Here are some numbered points:
tensor([-1.28, -0.94, -1.32, -0.44, -0.50, -1.10, -0.97, -1.51, -0.20, -1.37, -0.98, -0.76, -1.34, -0.26, -1.46, 4.25, -1.21, -0.59, -0.90, -1.28, -0.96, -0.37, 4.32, -0.28]) 0
tensor([-2.27, -1.63, -1.35, -1.51, -1.09, -2.30, -1.52, -2.09, -0.44, -2.04, -1.90, -1.46, -2.32, -0.14, -2.19, -0.24, -1.74, -1.58, -1.54, -1.93, -2.07, -0.75, -0.33, -0.55]) 1
tensor([1.09, -0.09, 0.49, 0.91, 1.74, 1.09, -0.15, 1.13, -0.02, 0.39, 0.18, 0.72, 1.11, 0.54, 0.44, 0.55, 0.62, 0.52, 0.12, -0.12, 0.27, 1.07, 0.50, -0.15]) 2
tensor([-0.72, -0.54, -0.98, -1.01, 0.28, -0.41, -1.35, -0.58, -0.44, -0.83, -0.92, 4.02, -0.62, 0.07, -0.78, -0.36, -0.78, -0.01, -1.02, -0.52, 0.51, -0.91, -0.55, -0.58]) 3
tensor([1.48, 0.85, 1.05, 1.14, 0.28, 1.31, 0.87, 1.40, -0.10, 0.88, 0.63, -0.01, 1.28, -0.15, 0.99, 1.00, 0.39, 0.28, 0.80, 0.85, 0.98, 0.70, 0.99, -0.15]) 4
tensor([0.18, 0.33, 0.18, -0.06, 0.01, 0.10, 0.26, -0.07, -0.11, 0.47, 0.45, 0.29, -0.09, 0.10, 0.46, -0.14, -0.70, 1.39, -0.34, -0.14, -0.09, -0.37, -0.20, -0.08]) 5
tensor([1.42, 1.05, 0.74, 0.62, 0.65, 1.41, 0.65, 1.23, 0.47, 1.42, 1.35, 0.84, 1.49, -0.08, 1.65, 0.23, 0.67, 1.05, 0.43, 1.42, 1.46, 0.53, -0.02, 0.38]) 6
tensor([1.75, 0.89, 0.80, 1.06, 0.74, 2.50, 1.04, 1.69, -0.08, 1.32, 1.03, 0.84, 1.40, 0.58, 1.35, 1.02, 0.58, 1.16, 0.19, 1.35, 1.67, 0.59, 1.04, -0.21]) 7
tensor([-1.96, -0.81, -1.37, -2.20, -1.72, -1.52, -1.07, -2.67, -0.52, -1.57, -1.56, -0.80, -2.38, -0.45, -1.98, -0.67, -1.79, -1.10, -1.51, -1.05, -1.71, -1.06, -1.05, -0.11]) 8
tensor([-2.19, -1.47, -1.41, -1.70, -0.67, -1.81, -1.44, -1.99, -0.30, -1.81, -1.43, -0.96, -2.12, 4.80, -2.11, -0.63, -1.32, -1.36, -1.48, -1.73, -2.22, -0.54, -0.73, -0.51]) 9
tensor([1.17, -0.29, 1.33, 1.33, 1.08, 1.06, 1.28, 1.19, -0.02, 0.66, 0.85, 0.16, 1.42, 0.20, 0.79, 0.48, 1.20, 0.50, 0.87, 0.92, 1.60, 0.30, 0.44, 0.17]) 10
tensor([0.55, 0.14, 0.43, 1.03, 0.23, 0.28, 0.00, 0.90, -0.21, 0.00, -0.01, -0.34, 0.83, -0.23, 0.06, 0.48, -0.37, 0.34, -0.16, -0.36, -0.22, 0.84, 0.46, -0.23]) 11
tensor([0.01, -0.14, 0.17, 0.24, -0.86, -0.37, 2.06, -0.03, -0.51, 0.50, 0.55, -0.30, -0.29, -0.20, 0.44, -0.69, -0.22, -1.00, -0.34, 0.24, -0.55, -0.04, -0.61, -0.08]) 12
tensor([0.40, -0.41, -0.32, -0.51, 0.68, 0.12, -0.31, 0.30, -0.31, -0.21, 0.26, -0.44, 0.10, -0.02, 0.14, -0.40, 3.44, -0.27, -0.07, 0.24, 0.09, -0.20, -0.03, -0.19]) 13
tensor([-0.25, -0.81, 0.17, 1.78, -0.15, -0.12, 0.20, -0.06, -0.39, -0.55, -0.47, -0.42, -0.06, 0.22, -0.49, 0.14, 0.10, -0.48, -0.35, -0.86, -0.68, 1.38, 0.15, -0.39]) 14
tensor([-1.35, -1.15, -0.55, -0.64, -0.53, -1.96, -1.21, -1.19, -0.04, -1.81, -1.50, -0.58, -1.58, -0.15, -1.75, -0.59, -0.92, -0.78, -1.21, -1.55, -1.32, -0.71, -0.81, -0.35]) 15
tensor([0.53, 0.30, 0.69, 0.22, -0.02, 0.47, 0.86, 0.56, 0.74, 2.39, 3.36, -0.35, 0.63, -0.08, 2.22, -0.10, -0.01, 0.44, 0.48, 1.09, 0.19, -0.35, -0.37, 0.44]) 16
tensor([1.11, -0.01, 0.16, 0.76, 0.58, 1.07, -0.12, 1.19, 0.23, 0.24, -0.03, 1.34, 1.63, 0.10, 0.61, 0.06, 0.30, 0.85, 0.29, -0.11, 1.17, -0.40, -0.36, -0.03]) 17
tensor([0.43, -0.22, 0.73, 3.50, -0.24, 0.03, 0.87, 0.29, -0.09, 0.40, 0.55, -0.37, 0.19, -0.48, 0.47, 0.34, -0.20, 0.14, 0.38, -0.77, -0.07, 1.21, 0.76, 0.17]) 18
tensor([1.22, 0.82, 0.36, 0.08, -0.01, 1.24, 0.71, 1.26, 0.04, 1.04, 0.73, 0.41, 1.23, -0.32, 1.00, 0.08, 1.08, 0.58, 0.16, 2.56, 1.51, -0.24, -0.13, -0.32]) 19
tensor([-1.69, -1.14, -1.55, -1.52, -0.25, -1.78, -1.47, -1.07, -0.42, -1.79, -1.61, -0.28, -1.07, -0.52, -1.87, -0.86, -1.10, -1.48, -0.96, -1.72, -1.78, -0.43, -0.71, -0.40]) 20
tensor([0.89, 1.33, -0.58, 0.55, 0.04, 0.49, 0.72, 0.43, -0.62, 0.24, 0.11, 0.92, 0.07, -0.08, -0.23, 0.61, 0.12, 1.08, -0.62, 0.49, 0.91, 0.28, 0.89, -0.18]) 21
Which three points above are nearest to each new point by angle? Their numbers follow each, nearest first.
tensor([-1.77, -0.11, -1.48, -1.35, -1.12, -1.59, -0.74, -1.53, -0.39, -0.79, -0.63, -0.75, -1.58, -0.51, -1.10, -1.11, -1.08, -0.58, -1.02, -1.31, -1.36, -0.87, -0.97, -0.36]) 8 1 20
tensor([-0.22, -0.64, -0.36, -0.55, 0.27, -0.30, -0.14, -0.04, -0.12, -0.23, -0.12, -0.60, -0.13, -0.18, -0.20, -0.53, 3.60, -0.70, -0.06, 0.04, -0.10, 0.00, -0.53, -0.14]) 13 20 15
tensor([-0.22, -0.60, 0.84, 0.29, -1.32, -0.73, 3.80, -0.66, -0.14, -0.40, 0.38, -0.61, -0.18, -0.26, -0.18, -0.23, 0.09, -0.72, 0.09, 0.33, -0.06, 0.09, -0.41, -0.57]) 12 18 14
tensor([0.46, 0.57, 0.12, -0.63, -0.32, 0.41, 0.43, 0.10, 0.07, 1.68, 1.18, -0.07, 0.06, -0.19, 1.47, -0.35, 0.38, 0.18, 0.12, 3.21, 1.01, -0.53, -0.38, 0.08]) 19 16 6
tensor([-0.39, -0.09, 0.31, -0.61, -0.48, -0.60, 1.05, -0.69, -0.04, 0.21, -0.06, -0.93, -0.67, -0.07, 0.42, -0.64, -0.39, 0.37, -0.58, 0.39, -0.84, -0.10, -0.60, 0.29]) 12 8 1
tensor([0.24, -0.28, 0.64, 1.20, 0.49, -0.02, 1.00, 0.01, 0.02, 0.65, 0.57, -0.69, -0.07, 0.05, 0.61, 0.45, 0.30, 0.19, 0.71, -0.23, -0.12, 0.45, 0.42, 0.00]) 18 10 4
tensor([1.13, 1.10, 0.15, -0.33, 0.57, 1.49, 0.13, 0.66, -0.10, 0.48, 0.34, 0.38, 0.49, 0.23, 0.12, 1.12, 0.34, 1.04, -0.13, 0.50, 1.30, 0.46, 1.22, -0.17]) 7 21 4
tensor([0.00, 0.78, 0.08, 0.23, 0.12, 0.42, -0.40, -0.35, 0.42, -0.11, 0.30, 0.32, 0.62, -0.12, 0.65, -0.28, -0.72, 2.80, -0.43, 0.41, -0.09, -0.28, 0.30, -0.12]) 5 21 6
tensor([-0.48, -0.26, -0.86, -0.60, 3.10, -0.05, -0.67, -0.68, -0.11, -0.75, -0.57, 0.82, -0.43, 0.84, -0.78, -0.44, 0.61, 0.50, -0.45, -0.54, -0.87, -0.25, 0.06, -0.48]) 3 9 20
tensor([0.22, 0.39, -0.65, -0.28, 0.25, 0.34, -0.73, -0.10, -0.31, 0.36, -0.31, 0.94, -0.20, -0.33, 0.50, -0.25, -0.09, -0.02, -0.39, 0.58, 0.60, -0.30, -0.20, -0.23]) 3 19 21
tensor([1.11, 0.89, 1.57, 0.46, 0.13, 1.22, 0.61, 0.74, 0.60, 1.27, 1.02, 0.38, 0.82, 0.01, 1.33, 0.04, 0.04, 1.64, 0.98, 1.10, 0.58, -0.01, -0.02, 0.56]) 6 7 4
tensor([-0.42, -0.77, -1.19, -0.30, 0.46, -0.48, -0.92, -0.04, -0.33, -0.67, -0.66, 0.12, -0.21, -0.18, -0.60, 0.31, 0.17, -0.54, -0.89, -0.56, 0.06, -0.05, 0.30, -0.42]) 20 1 15
tensor([1.38, 0.69, -0.02, 1.08, 1.02, 1.92, 0.33, 1.98, -0.39, 0.61, 0.56, 1.21, 1.20, 0.67, 0.74, 0.66, 1.16, 0.93, 0.22, 0.73, 1.67, 0.48, 0.67, -0.39]) 7 6 2
